One vector is turned by the same rotation once a tick. Each row is the vector after some number of ticks, and that number follows the row.
The counts run from 0 to 414.
[128 153 111 133 147 116 173 182 138 179 150 115  86 110 130 128 134 156
  91 111 159  92 137  74 107  89 161 108  92 149 137 137 111 114 145 178
 109 124 123 157 110 139 113 135 108 149 206 113 120 131 131 144 154 137
 178 147 137 148 125 137 138 104 134 143  83  90 122 139 119 134 132 123
 118  85 122 165 121 107 154 151 130  86 120 137 162  57 125 128 165] -> 367
[135 155 118 128 149 135 184 141 149 178 131 101  85  80 117 107 143 125
  98  91 132 113 138  71  90  86 139 122 110 137 102 130 135 141 104 157
 113 127 128 136 136 148  91 164 107 143 199 120 131 125 133 125 139 134
 153 143 142 142 133 181 143 112 136 142  76  79 118 104 140 131 128 131
 116 106 113 166  75 111 176 145 121  88 110 106 147  71 149 135 134] -> 16
[143 142 108 130 133 117 174 164 123 185 145 104  91 101 127 114 137 157
  84 111 140  97 148  58 104  81 152 114  86 148 129 134 131 121 131 169
 113 107 123 141 119 130  96 131  98 142 196 123 107 118 134 135 160 140
 172 128 162 144 121 165 140 120 142 142  91  98 126 124 142 133 125 130
 122  98 113 169 114 105 148 141 143  71 112 131 156  60 138 137 165] -> 270
[121 147 118 150 126 157 185 166 145 186 115 107  96  88 115 116 156 146
  91  77 126  95 135  66  99 106 128 109 104 135 112 126 160 157 124 164
 117 123 113 123 137 148  89 167 126 168 180 107 158 121 130 135 146 140
 155 147 132 149 146 183 134 115 139 147  85 112 122 129 134 122 108 124
  97  98 130 172 101 139 174 155 105 104 117  93 158  89 136 122 120] -> 57
[120 143 108 143 131 119 172 183 124 173 154 115  84  89 120 119 148 176
  82 100 153 106 148  82 106  86 163 123  95 139 130 138 120 120 136 177
 109 110 109 163 116 129 113 133 111 145 198 106 122 132 116 127 156 133
 177 137 136 148 139 142 141 111 146 140 103  89 128 132 116 133 126 138
 103  77 116 155 134 112 156 159 126  85 120 134 149  57 131 126 165] -> 267
[114 135 114 143 137 125 166 157 116 171 143 111  81 104 139 124 151 151
  76  96 140 103 144  46 115 125 149 115  91 135 109 127 143 129 130 166
 106 124 121 137 127 125  95 135 109 159 200 106 143 127 131 150 154 126
 151 129 139 153 156 193 123 110 104 145  85 104 143 122 133 125 113 139
 108 102 100 160 103 107 164 146 104  93 110 116 171  77 146 119 138] -> 395
[146 140 106 139 119 130 176 170 134 199 130 102 105 100 117 114 153 159
  82 101 137 103 146  55 114  80 147 108  80 137 116 134 154 150 146 168
 115 102 114 120 125 138  84 143 112 167 178 131 129 106 118 128 162 149
 167 121 153 146 128 173 124 134 153 146  94 123 124 128 156 120 106 120
 114 100 134 178 128 136 149 143 124  86 109 111 156  78 131 135 152] -> 331
[130 140 119 156 126 135 175 183 132 185 139 112 113  87 112 117 152 174
  86  94 147 107 147  55 114  90 148 113 103 128 126 124 141 138 144 180
 105 107 107 129 122 141 103 143 123 172 192 135 138 121 100 130 143 116
 176 141 123 136 115 172 139 132 166 153 105 108 117 131 127 122 120 132
 103  96 132 167 152 129 170 160 117  95 110 121 143  60 122 129 147] -> 146
[124 146 112 141 131 126 173 179 134 180 156 113 100  79 110 107 149 183
  89  97 155 127 148  75 107  90 162 129  94 128 112 147 134 138 138 177
 105 106  95 158 130 140 113 137 114 161 196 118 132 135  90 114 150 129
 165 133 129 145 123 149 130 129 160 125 105  93 127 125 118 124 121 132
 105  86 123 159 133 114 155 156 116  94 115 121 148  57 124 128 170] -> 167
[132 146 130 136 129 146 171 154 143 199 115 108  86 107 131 113 158 130
  88  85 136  97 142  45 127 102 143 109  88 134 110 130 157 132 131 165
 111 111 110 129 138 140  87 152 115 174 195 119 143 110 130 136 139 130
 144 135 134 153 131 190 119 124 123 139  82  99 127 104 136 119 118 133
 108 108 113 168  95 119 162 138 107  97 118 107 174  74 140 124 130] -> 214
[112 143 119 155 139 130 179 185 140 178 147 123  87  97 124 129 156 158
  87  97 161 104 130  78 120 100 158  89  98 134 134 119 122 131 151 177
 103 129 106 145 114 142  96 148 133 175 200 128 155 136 103 149 138 125
 166 149 114 140 139 160 130 109 138 165  95 102 123 144 117 126 107 122
 100  85 133 165 140 134 168 172 101 112 114 124 149  76 121 117 144] -> 305
[150 143 104 125 136 118 180 160 140 186 152  97 105 102 118 108 137 161
  88 120 142 122 137  57  99  89 155 111  72 142 111 136 150 148 137 168
 108 116 123 131 120 139  98 137  96 160 187 136 131 121 113 135 163 151
 165 126 157 145 121 175 120 130 141 142  78 110 123 136 153 117 107 111
 126 107 129 171 111 112 144 130 129  82  95 114 158  73 136 136 169] -> 251
[135 165 113 139 143 137 188 169 159 182 129 103  97  72 104 112 139 149
 103  87 140 104 131  90  80  74 139 122 111 139 118 141 135 153 120 163
 115 126 114 141 131 156 106 168 120 147 186 105 133 127 129 121 142 143
 170 158 134 148 128 142 156 112 166 139  88  92 111 126 129 128 125 121
 110  85 140 170 100 133 174 157 126  97 117 103 141  71 128 132 144] -> 262
[129 146 109 134 135 112 163 167 131 180 145 113  65  92 125 114 155 150
  77  98 156 113 145  83 130  75 175 122  88 129 119 137 118 121 140 160
  99 113 102 159 122 129  89 135 113 167 201 108 132 123 106 121 152 139
 150 121 129 145 149 147 121 118 141 132 100 100 143 109 138 125 110 138
 103  73 109 155 128 118 154 156 105 101 119 129 161  70 134 123 158] -> 109
[114 146 108 133 148 124 172 151 133 163 146 107  86  86 126 120 139 153
  88 100 138 121 139  57  82 118 152 134 104 133  95 136 147 146 127 161
  94 142 125 134 130 141 107 145 114 158 198  92 152 140 128 144 153 132
 145 136 128 157 162 181 128 102 106 135  77  99 143 127 133 114 116 131
 110  97 115 160  88 113 183 145 102  97 104 105 163  88 141 123 137] -> 317
[152 160 110 126 150 107 164 153 146 185 136 103  81  99 123 118 127 140
  92 106 154 108 147  60 111  66 169 126  92 138 121 135 127 123 139 160
  94 117 124 136 118 141  84 132 102 162 213 115 113 111 129 125 147 137
 158 130 138 145 125 156 138 122 139 133  89  98 133 105 148 115 127 126
 124  90 115 162 116 113 165 137 127  83 116 124 170  65 133 136 154] -> 290
[143 150 124 126 144 134 179 141 151 194 132 104  83  88 125 101 154 127
  91  98 138 122 136  61 112  90 151 116  90 133  98 137 145 136 111 157
 111 110 115 135 144 140  86 156 102 160 204 135 135 123 118 124 141 134
 142 130 143 143 126 185 120 127 136 133  83  81 123  94 142 127 120 132
 117 111 112 161  83  99 158 141 114  89 107 106 153  67 148 131 145] -> 194
[133 161 115 132 156 134 194 158 168 182 130 110  87  98 117 116 135 126
 101 102 147 104 117  90  94  83 142  95  95 146 120 129 123 141 120 161
 118 136 129 140 124 161  92 173 116 153 196 130 145 132 126 145 137 149
 165 164 133 143 130 157 144  99 147 156  69  85 110 130 132 130 122 106
 118  96 138 164  85 128 164 157 116 101 113 109 145  77 132 127 142] -> 281
[123 152 121 150 133 155 184 180 147 187 131 111 119  89 112 118 143 166
 103  93 137  94 140  62  88 101 134 109 107 139 124 132 148 145 134 180
 114 120 115 128 128 159 119 160 126 159 186 120 139 129 123 142 139 125
 181 162 124 146 114 166 146 119 158 148  89  99 107 141 114 125 129 121
 106 102 143 172 121 124 175 158 126  97 114 108 148  64 120 127 143] -> 243
[143 156 115 126 143 128 176 143 149 188 124  96  86  97 119 113 139 129
  91  95 138 112 141  54 104  86 155 125  92 133  99 134 158 151 134 156
 102 125 122 118 133 149  81 150 111 174 194 110 144 113 132 128 144 142
 140 133 135 151 139 182 125 122 125 135  76 108 134 111 155 104 111 121
 120 102 120 169  92 125 170 138 110  97 109 101 176  90 139 132 132] -> 134
[131 157 103 139 149 105 166 170 144 172 143 109  80 100 124 138 127 151
  89 101 159  95 146  75 100  71 165 115 101 143 135 126 119 127 151 168
  93 131 124 139 102 139  90 134 120 160 207 104 124 123 130 138 147 132
 171 150 124 146 140 142 148 106 142 154  89 110 134 132 138 119 121 125
 117  74 131 162 136 133 175 150 126  95 114 133 163  76 125 126 150] -> 387
[124 132 105 149 127 112 167 163 119 175 150 109  81  88 125 117 159 169
  72 100 148 124 151  58 120  93 164 117  90 126 114 123 139 139 149 163
  96 112 107 135 121 124  83 129 118 177 199 127 144 126 100 131 153 130
 150 115 133 144 155 179 117 128 134 153 100 112 141 122 149 117  98 136
 103  88 113 161 137 127 164 154 103  97 105 121 157  83 138 124 146] -> 50
[138 155 115 137 140 132 177 180 151 190 143 110 124  97 114 123 128 168
 103 107 148 105 144  54  92  91 147 117  92 141 124 140 148 137 151 182
 106 120 116 130 118 154 117 141 116 165 195 121 130 123 124 141 146 131
 178 153 130 150 106 156 139 125 152 142  85 107 114 145 121 114 129 112
 119 103 142 170 126 117 167 142 132  88 112 120 160  61 116 135 160] -> 65
[139 153 120 138 132 136 178 178 154 197 140 109 124  94 115 117 133 170
 102 102 151 111 141  52 105  93 152 113  91 134 119 142 148 136 146 183
 105 113 110 132 122 153 115 144 114 168 192 128 132 122 111 131 144 128
 172 145 127 148 104 162 131 136 159 136  88 104 111 140 123 108 127 117
 116 106 138 168 131 116 159 145 128  91 108 117 161  61 116 132 161] -> 66
[120 143 115 136 143 126 177 149 127 173 138 107  94 104 133 123 139 144
  85 100 134 102 139  43  93 118 137 110 100 146 107 121 148 137 129 167
 109 136 137 124 121 136  96 144 109 153 201 116 147 129 145 157 147 126
 155 138 141 150 149 201 132 103 104 154  73  99 131 129 136 122 116 124
 119 112 112 166  90 107 176 141 114  89 103 109 168  84 144 124 132] -> 397
[123 154 110 131 143 148 190 167 147 179 131 103 103  95 117 116 135 150
  98 100 129  95 129  72  72 106 132 115  94 147 110 136 152 152 123 165
 117 135 127 135 128 155 111 164 112 144 181  99 143 131 149 149 154 150
 165 152 145 156 140 171 140 101 125 134  68  97 120 144 127 122 119 113
 110 101 132 173  75 119 166 141 123  89 108  96 162  81 132 131 147] -> 339
[140 151 106 131 145 111 167 171 144 187 143 109  93 116 130 132 129 151
  89 113 158 101 140  56 115  84 164 106  80 144 129 132 139 128 161 174
  96 128 129 127 104 142  91 132 110 176 199 119 132 117 128 147 155 145
 164 134 138 153 131 160 127 119 128 149  76 117 132 140 143 106 113 112
 126  91 130 169 132 128 157 138 123  90 109 126 179  77 124 125 155] -> 309
[117 145 121 144 142 148 194 158 147 178 142 115  83  83 120 101 163 144
  91  95 141 125 118  83 103 111 142 100  98 135 106 133 131 143 110 164
 120 126 112 157 139 146 100 169 114 154 191 136 159 146 105 142 140 137
 152 149 132 140 140 178 122 105 134 148  82  74 114 122 115 141 113 125
  99 101 122 154  82 107 157 165 101 108 106 101 134  71 143 123 146] -> 98
[141 151 118 127 130 134 173 167 148 200 137 113  82  97 121  99 157 148
  89  99 155 118 138  74 132  82 167 114  76 129 113 148 136 130 132 164
 111 102  90 158 134 142 100 146 109 172 191 125 134 123 105 115 152 148
 149 124 135 150 127 151 115 131 145 120  93  90 128 111 129 121 113 128
 111  92 118 162 112 110 140 146 108  96 119 118 165  61 129 129 163] -> 9
[132 141 117 142 127 132 171 177 138 190 153 116 113  90 118 107 153 179
  91 104 152 126 141  54 115 103 159 120  82 127 110 144 150 137 146 180
 102 100 100 141 132 144 112 137 112 174 193 133 142 128  92 125 150 128
 159 132 128 144 116 169 114 137 148 134  96 100 125 128 126 112 112 126
 104 105 127 158 132 108 151 149 114  96 108 116 157  58 125 125 165] -> 68
[129 158 119 140 160 128 182 159 160 173 142 108 112  89 117 124 124 147
 108 100 149 113 130  60  86  95 144 109 110 140 121 126 136 144 133 175
  99 144 132 121 117 164 102 160 116 163 205 130 145 136 122 148 129 117
 168 162 119 140 117 173 142 113 138 159  74  94 112 135 127 117 125 107
 121 110 143 165 107 124 189 152 120 101 102 111 146  76 128 129 135] -> 222
